In the data rows, the value 128 means zero.
Some points:
[195, 105, 146, 155, 116, 93, 177, 99, 117, 64, 156, 167, 32, 173, 63, 135, 134, 146, 200, 82, 126, 157, 119, 99, 150, 141, 101, 123, 129, 121, 157, 101]
[129, 68, 123, 117, 96, 131, 164, 148, 206, 93, 111, 111, 159, 101, 149, 145, 91, 144, 101, 177, 126, 110, 137, 74, 122, 88, 31, 74, 106, 111, 123, 114]
[237, 103, 141, 109, 142, 147, 105, 201, 133, 126, 164, 87, 134, 149, 139, 164, 97, 133, 123, 119, 154, 163, 129, 139, 165, 120, 71, 217, 134, 128, 157, 102]
[115, 117, 155, 122, 149, 175, 121, 153, 117, 88, 88, 226, 102, 135, 138, 164, 100, 211, 173, 188, 179, 145, 112, 71, 97, 120, 166, 137, 139, 100, 52, 116]
[139, 153, 206, 71, 90, 115, 123, 123, 119, 80, 150, 132, 189, 91, 196, 170, 134, 128, 140, 97, 73, 171, 168, 149, 123, 255, 121, 110, 122, 143, 73, 188]
[99, 140, 120, 129, 55, 176, 124, 100, 93, 151, 85, 88, 155, 123, 74, 124, 202, 181, 160, 145, 151, 119, 103, 153, 120, 155, 195, 166, 118, 115, 151, 79]
[210, 54, 93, 155, 176, 120, 148, 119, 88, 105, 177, 119, 122, 116, 196, 163, 182, 90, 113, 178, 124, 92, 79, 141, 74, 165, 177, 66, 78, 90, 108, 121]
[137, 119, 99, 149, 142, 158, 107, 121, 137, 125, 150, 90, 173, 134, 149, 125, 55, 155, 162, 79, 95, 123, 157, 184, 19, 98, 129, 123, 252, 94, 123, 113]
[123, 130, 141, 73, 126, 0, 116, 98, 125, 159, 70, 138, 163, 113, 151, 139, 21, 85, 199, 114, 183, 129, 25, 120, 97, 111, 149, 92, 142, 125, 170, 117]
[121, 82, 148, 250, 202, 76, 127, 124, 132, 147, 119, 166, 136, 84, 69, 106, 96, 171, 143, 137, 87, 124, 119, 188, 179, 191, 109, 99, 152, 189, 103, 111]
[159, 146, 133, 173, 97, 169, 174, 75, 167, 151, 93, 71, 75, 122, 171, 104, 144, 61, 115, 95, 164, 203, 116, 173, 148, 130, 142, 97, 137, 58, 72, 138]
[89, 102, 140, 143, 135, 97, 142, 88, 136, 118, 135, 124, 112, 138, 203, 106, 140, 118, 157, 84, 201, 94, 255, 24, 129, 128, 115, 129, 135, 153, 117, 100]
[121, 146, 145, 100, 121, 145, 231, 123, 106, 179, 149, 174, 149, 92, 171, 102, 144, 115, 108, 85, 93, 133, 56, 130, 117, 72, 108, 157, 157, 219, 121, 109]
[78, 93, 181, 114, 206, 100, 136, 189, 59, 74, 116, 54, 148, 135, 95, 117, 152, 126, 115, 0, 80, 124, 126, 82, 154, 104, 144, 91, 115, 78, 145, 131]
[199, 206, 64, 147, 156, 131, 154, 98, 141, 129, 82, 104, 186, 95, 127, 41, 135, 143, 163, 148, 81, 62, 142, 63, 138, 159, 75, 161, 48, 111, 96, 133]
[132, 153, 152, 87, 205, 135, 98, 137, 98, 151, 52, 108, 97, 132, 149, 113, 220, 134, 186, 165, 171, 126, 139, 158, 119, 112, 22, 115, 173, 154, 128, 120]
[110, 132, 177, 116, 176, 149, 189, 128, 163, 162, 143, 105, 168, 255, 85, 108, 116, 89, 111, 161, 179, 105, 122, 149, 129, 214, 161, 144, 146, 147, 107, 123]
[134, 147, 87, 37, 120, 133, 117, 190, 139, 188, 119, 134, 0, 104, 109, 100, 67, 68, 149, 152, 53, 100, 152, 100, 97, 157, 162, 162, 139, 144, 134, 164]
[94, 126, 38, 92, 131, 80, 72, 147, 238, 130, 114, 109, 128, 127, 63, 106, 123, 155, 112, 104, 157, 222, 132, 169, 102, 149, 119, 130, 77, 121, 90, 116]
[168, 133, 110, 123, 128, 120, 120, 95, 108, 113, 101, 139, 146, 169, 143, 207, 91, 131, 98, 188, 80, 103, 170, 132, 199, 110, 98, 116, 144, 107, 158, 95]
[126, 96, 93, 85, 165, 164, 226, 134, 125, 79, 114, 112, 137, 30, 76, 141, 137, 112, 138, 165, 144, 104, 167, 150, 198, 122, 138, 75, 173, 140, 136, 172]
[97, 215, 149, 114, 112, 132, 99, 97, 144, 0, 102, 145, 134, 163, 96, 96, 114, 70, 118, 169, 86, 86, 110, 178, 112, 88, 138, 120, 92, 156, 120, 93]
[126, 134, 105, 151, 72, 154, 86, 123, 100, 107, 143, 87, 38, 125, 140, 138, 123, 134, 133, 71, 156, 14, 110, 170, 158, 152, 117, 70, 124, 159, 112, 78]
[87, 142, 68, 138, 170, 136, 119, 125, 155, 105, 182, 107, 121, 156, 179, 150, 160, 153, 177, 180, 109, 172, 132, 130, 152, 101, 173, 68, 142, 186, 208, 150]
[114, 67, 122, 136, 106, 141, 103, 180, 127, 143, 84, 163, 146, 98, 141, 169, 175, 74, 105, 118, 110, 127, 151, 151, 79, 122, 163, 182, 58, 234, 143, 39]
[174, 71, 114, 142, 24, 141, 122, 95, 90, 136, 100, 104, 172, 137, 67, 77, 120, 98, 134, 128, 164, 178, 185, 116, 77, 121, 155, 105, 99, 188, 190, 189]
[137, 181, 128, 123, 119, 100, 115, 93, 136, 152, 255, 126, 161, 104, 66, 192, 181, 108, 173, 142, 117, 138, 134, 108, 91, 94, 130, 191, 105, 119, 78, 91]
[116, 134, 144, 141, 156, 212, 99, 127, 156, 114, 127, 216, 148, 151, 182, 84, 113, 159, 157, 72, 152, 145, 63, 118, 147, 174, 147, 167, 139, 85, 213, 144]
[33, 141, 114, 139, 128, 119, 243, 143, 133, 165, 120, 81, 102, 117, 177, 175, 82, 167, 156, 135, 89, 143, 126, 143, 146, 141, 153, 159, 89, 67, 150, 83]
[82, 124, 136, 152, 133, 191, 109, 166, 90, 108, 174, 190, 139, 80, 91, 169, 76, 89, 138, 128, 209, 96, 121, 155, 114, 129, 64, 127, 126, 44, 181, 152]
[149, 136, 193, 91, 172, 183, 121, 88, 143, 102, 148, 70, 110, 108, 84, 136, 81, 199, 8, 126, 145, 118, 110, 74, 119, 106, 164, 105, 119, 154, 122, 119]
[118, 105, 113, 73, 148, 135, 54, 90, 55, 155, 195, 191, 126, 128, 157, 32, 93, 122, 83, 125, 127, 176, 177, 176, 189, 99, 147, 141, 84, 87, 89, 83]
[112, 151, 24, 111, 57, 103, 151, 169, 54, 133, 151, 146, 167, 199, 148, 127, 143, 166, 44, 123, 150, 124, 78, 122, 161, 123, 72, 85, 173, 139, 91, 163]
[117, 149, 153, 190, 109, 142, 85, 144, 60, 183, 112, 83, 122, 142, 118, 136, 76, 111, 188, 162, 95, 203, 88, 83, 143, 110, 113, 107, 104, 175, 70, 188]
[153, 129, 116, 132, 119, 99, 46, 143, 185, 131, 130, 122, 167, 103, 128, 108, 175, 76, 109, 90, 151, 123, 102, 79, 181, 107, 196, 185, 196, 156, 80, 127]
[159, 207, 191, 118, 79, 106, 119, 190, 195, 255, 126, 194, 130, 144, 90, 136, 186, 166, 102, 76, 119, 124, 184, 149, 120, 76, 173, 23, 77, 121, 150, 129]
[76, 79, 175, 107, 37, 142, 97, 118, 167, 166, 153, 129, 112, 113, 125, 60, 193, 112, 105, 193, 83, 151, 82, 71, 119, 161, 106, 135, 193, 82, 149, 124]
[122, 83, 171, 154, 111, 86, 152, 140, 144, 100, 130, 107, 122, 166, 159, 144, 140, 161, 159, 160, 140, 38, 130, 214, 145, 47, 143, 235, 86, 113, 109, 255]
[121, 127, 84, 121, 154, 135, 98, 24, 126, 162, 49, 188, 112, 142, 108, 211, 180, 99, 48, 73, 85, 136, 144, 116, 114, 123, 108, 164, 143, 99, 140, 192]
[117, 196, 127, 239, 178, 69, 132, 173, 113, 93, 145, 113, 83, 97, 147, 98, 127, 157, 17, 187, 134, 118, 154, 119, 79, 143, 123, 167, 156, 109, 203, 146]
Along one direction, these points spread out more than along any other. How many in every 100 of the points above lie lower along it than each point below? Answers are rounded to whole numbers. More than half of the points above lie lower than the first one.
[168, 133, 110, 123, 128, 120, 120, 95, 108, 113, 101, 139, 146, 169, 143, 207, 91, 131, 98, 188, 80, 103, 170, 132, 199, 110, 98, 116, 144, 107, 158, 95] 83
[153, 129, 116, 132, 119, 99, 46, 143, 185, 131, 130, 122, 167, 103, 128, 108, 175, 76, 109, 90, 151, 123, 102, 79, 181, 107, 196, 185, 196, 156, 80, 127] 5
[121, 82, 148, 250, 202, 76, 127, 124, 132, 147, 119, 166, 136, 84, 69, 106, 96, 171, 143, 137, 87, 124, 119, 188, 179, 191, 109, 99, 152, 189, 103, 111] 78
[122, 83, 171, 154, 111, 86, 152, 140, 144, 100, 130, 107, 122, 166, 159, 144, 140, 161, 159, 160, 140, 38, 130, 214, 145, 47, 143, 235, 86, 113, 109, 255] 90
[137, 119, 99, 149, 142, 158, 107, 121, 137, 125, 150, 90, 173, 134, 149, 125, 55, 155, 162, 79, 95, 123, 157, 184, 19, 98, 129, 123, 252, 94, 123, 113] 68
[87, 142, 68, 138, 170, 136, 119, 125, 155, 105, 182, 107, 121, 156, 179, 150, 160, 153, 177, 180, 109, 172, 132, 130, 152, 101, 173, 68, 142, 186, 208, 150] 65
[237, 103, 141, 109, 142, 147, 105, 201, 133, 126, 164, 87, 134, 149, 139, 164, 97, 133, 123, 119, 154, 163, 129, 139, 165, 120, 71, 217, 134, 128, 157, 102] 60
[132, 153, 152, 87, 205, 135, 98, 137, 98, 151, 52, 108, 97, 132, 149, 113, 220, 134, 186, 165, 171, 126, 139, 158, 119, 112, 22, 115, 173, 154, 128, 120] 57
[115, 117, 155, 122, 149, 175, 121, 153, 117, 88, 88, 226, 102, 135, 138, 164, 100, 211, 173, 188, 179, 145, 112, 71, 97, 120, 166, 137, 139, 100, 52, 116] 73
[82, 124, 136, 152, 133, 191, 109, 166, 90, 108, 174, 190, 139, 80, 91, 169, 76, 89, 138, 128, 209, 96, 121, 155, 114, 129, 64, 127, 126, 44, 181, 152] 93
